One vector is turned by the same rotation once a step. Each row is the vector after some number of steps, and that number follows the row.
The counts run from 0 to 1017.
[171 103 153 151 146 160 121 106 118  87 133  81 152 142 113 121 105 105
 137 131 133 113 100 176 162 121  99  85 143 136 157 173 126 158 121 127
 159 158 115 138 128 132 129  78  99 122 114 154 138 133 150 173 185] -> 51
[ 98  94 170 117 133 121 140 119 149 115 101 127 132 146 118 152  94 124
 132 167 100 105 143 176 108 121 102  63 110 146 147 182 111 133 164 133
 182 163 119 113 157 129 132  83 113 123 148 189 104 156 131 135 131] -> 0
[116 113 177 101 142 155 146  99 134  88  92  78 157 137 113  96 122 118
 131 129  76 119 111 163 104 172 101  87 152 119 117 127 120 141 170 119
 138 115  87 148 128 123 113  67 104  81 154 133 128 160 145 121 117] -> 467
[106  96 201 119 145 148 132 104 125 109  90 100 169 111 136 155 138 123
 135 122 105  86  95 154 139 140  91 103 143 126 107 178 102 143 185 116
 156 109 121 137 164 111 142 123 104  83 171 131 145 148 144 134 150] -> 911
[140 111 131 122 122  99  89 109 108 128 123 165 140 123  95 130 164 108
 129 172 130 115 151 136 108 141 120 100 109 164 116 129  98 112 129 108
 119 133 149 109 151 156 141 137  80 178 116 139  91 154 158 142 222] -> 612
[125  89 138 141 137 138 110 128  91 124  98 147 139 126 115 169 140 127
 140 155 121  92  98 138 149 140  89 114 124 161 108 196  78  92 155 115
 149 109 164 116 153 135 176 184 126 159 148 138 110 138 138 149 178] -> 582
[139 112 112 124 115 142 142 104 111  78 130  98 143 128  89  97 164 133
 148 153  54 161  51 131 125 141  71  88 128 150 127  97 115 112 107 152
 115 160  86 137 147 122 123  96 119 146 134 146 149 131 164 143 131] -> 90
[158 102 130 138 120 128 142  78 159 116 126 111 138 112  99 114 172 128
 155 145  69 129  60 140 129  95  85 100 118 162 133 100 102 138 115 138
 144 155  95 124 168 154 127 118 128 160 133 154 128 149 160 180 164] -> 186
[ 82  88 155 113 124 117 104 122  48  90 109 148 165 150 113 163 136 148
 128 182 106 123 145 114  96 175 106 100 112 137 101 164 109  92 156 120
 129 152 141 116 131 123 146 139  91 128 134 120 129 141 138  93 160] -> 71
[158 124 107 141 140 182 143 143 136 108 116  97 131 153  78  92  96 120
 151 154 132 115  99 166 152 150  91 100 163 152 130 178 134 124 164  95
 137 112 132 142 102 155 156 103 108 139 136 136  67 150 148 165 174] -> 121
[149 123 106 137 113 148 137 113 132 117 138 135 157 101  72  98 183 106
 139 166  75 140  84 146 105 117  94 100 116 168 138  95 113 121 120 118
 127 134  91 128 166 136 133  96 118 164 140 161 123 149 184 156 164] -> 76
[107 110  96 120 115 126 132 128  68  87 141 137 149 118  95 122 160 154
 145 167  98 138  90 104 119 146  95  95 111 154  96 131 119  73 142 132
 104 159 125 120 142 121 140 152  72 155 148 109 114 133 158  97 180] -> 529
[153 104  93  95 137 120 128  99 149  84 129 105  97 123 118  94 135 139
 161 132 107 120  68 125 163 136  88  77 124 155 102 124 100  97 135 140
 109 160 121 115 123 159 135 139  78 171 120 122  79 150 148 145 188] -> 268
[142 121  96 113 132 161 112 122  70  79 138 113 156 132  83  85 161 132
 138 161  95 155  92 128 132 202  98 112 133 140 110 100 115  90 118 128
  87 131 117 137 112 124 140 110  96 163 114 122 124 138 164 121 165] -> 159
[161  88 158 122 146 115 104  90 136 107 134 129 130  94 140 142 174 110
 138 113 126  89  87 158 171 116  94  91 112 145 111 139  82 124 140 126
 144 147 132 128 170 122 126 143  84 153 136 135 138 138 158 157 220] -> 985
[129  85 156 133 132  96  85  96  98 117 125 156 139 140 116 161 164 119
 126 163 105 118 126 141 135 134 102  89  96 166 125 149  82 118  99 133
 169 158 137 110 169 129 137 142 123 185 114 173 132 144 151 147 184] -> 791
[104 100 142 139 122 120 153 122 162 139  92 131 117 131 108 155 110 141
 156 173  91 101  98 148 122 103  83  83 115 158 124 183 106 123 169 120
 171 143 129 107 155 153 149 132 129 138 164 166  85 159 132 155 137] -> 498
[122  94 179 111 134 115  99  92  91 113 113 142 175  92 131 145 186 116
 120 137 103 100 122 140 131 152 104 114 112 138  91 132  77 112 154 113
 134 116 133 133 176 105 136 151  95 131 150 123 152 144 158 118 193] -> 376
[160 112 183 154 130 155 109  62 106 104 114  89 183 133 101 119 161 123
 130 138  94 120 103 152 127 143 115 130 153 133 132 108 114 166 118 116
 142 114 105 146 124 157 127  92 125 115 120 119 164 151 160 182 180] -> 354
[160 121 134 153 113 142 100 101  85 131 132 143 180 116  73 113 187 107
 118 162  99 133 111 148 108 133 105 129 117 163 137 111 110 131 103 103
 125 119 123 134 159 139 148 102 122 166 128 144 150 140 180 160 195] -> 849
[108  93 180  95 136  93  94  70 104  99  90 125 126 138 142 151 150 140
 141 151 102  98 125 118 120 175 113  99 124 133  71 140  75 106 154 130
 129 129 131 107 114 140 144 167  94 122 117 106 115 168 130 118 165] -> 265
[116  94 135 147 137 168 125 155  98 117  91 136 150 156 103 155 100 123
 139 167 104 111 104 161 134 168  91 106 145 153 133 200 100 102 156 110
 167 104 146 133 145 123 168 137 157 152 156 171 101 142 144 152 129] -> 952
[110 124 130 150 121 185 143 139  67  85 117  99 193 156  71 105 110 138
 138 174  89 153 103 139 106 160  94 113 155 134 132 153 148 114 153 111
 117 122 111 146 117 127 159  86 118  97 159 122 135 128 157 132 137] -> 218
[142  92 140 155 119 129  90  89  64  90 127 120 168 132 114 137 178 146
 130 150  88 136  73 110 147 152  97 124 128 149 112 124  92 106  96 140
 133 149 122 126 148 124 147 158 135 153 115 128 166 129 157 162 185] -> 420
[113 112 163 112 125 133 147  95 145 103 100  86 142 145 109 106  91 137
 154 167 107 107 132 155  90 135  97  75 133 129 129 149 140 153 175 114
 141 144 100 136 114 161 130  70  77  84 146 125  91 163 144 123 136] -> 371
[114 103 121 123 136 143 134 160 108 129 107 155 143 113 104 154 135 122
 145 157 117  99 108 157 129 131  87  94 118 155 117 190  92  84 179 102
 146 116 152 118 167 110 159 147 104 162 176 158  92 143 151 118 169] -> 692
[145 127 116 147 125 159 121 133 113 107 123 132 156 168  58  94 103 112
 131 190 110 140 144 171 103 158 111  99 140 158 153 157 134 130 120 107
 135 133 123 132 111 165 145  60 109 157 118 155  96 145 158 154 163] -> 700
[103 115 118 101 130 118 135 109 114 111 104 133 130 110  98 125 155 147
 157 161 103 115 111 113 100 142  97 105 123 152  80 144 100  82 184 115
 115 120 135 107 133 148 144 156  63 133 157  95  75 166 152  97 174] -> 210
[127 123 138 131 129 175 130 133  83  88 109  91 149 177  93 110  86 142
 149 162 116 126 117 130 127 182 103 113 173 137 105 178 130 111 170 106
 123 115 130 143  77 153 164 110  93 107 133  99  89 146 141 132 159] -> 122
[181 106 155 127 150 131  95  81 143 106 125 107 131 121 122 111 163  98
 135 122 117 108  94 167 161 153 107 101 141 145 122 114  74 147 102 126
 144 129 119 130 140 145 126 112 113 160  99 152 138 153 152 191 200] -> 725
[142  95 137 128 137 120 100 116 112 132 114 158 134 112 106 151 164 113
 136 155 137  94 120 143 133 135 101 114 122 163 103 165  89 103 157  99
 141 111 163 112 151 145 156 167  87 165 136 130  97 150 155 144 224] -> 597
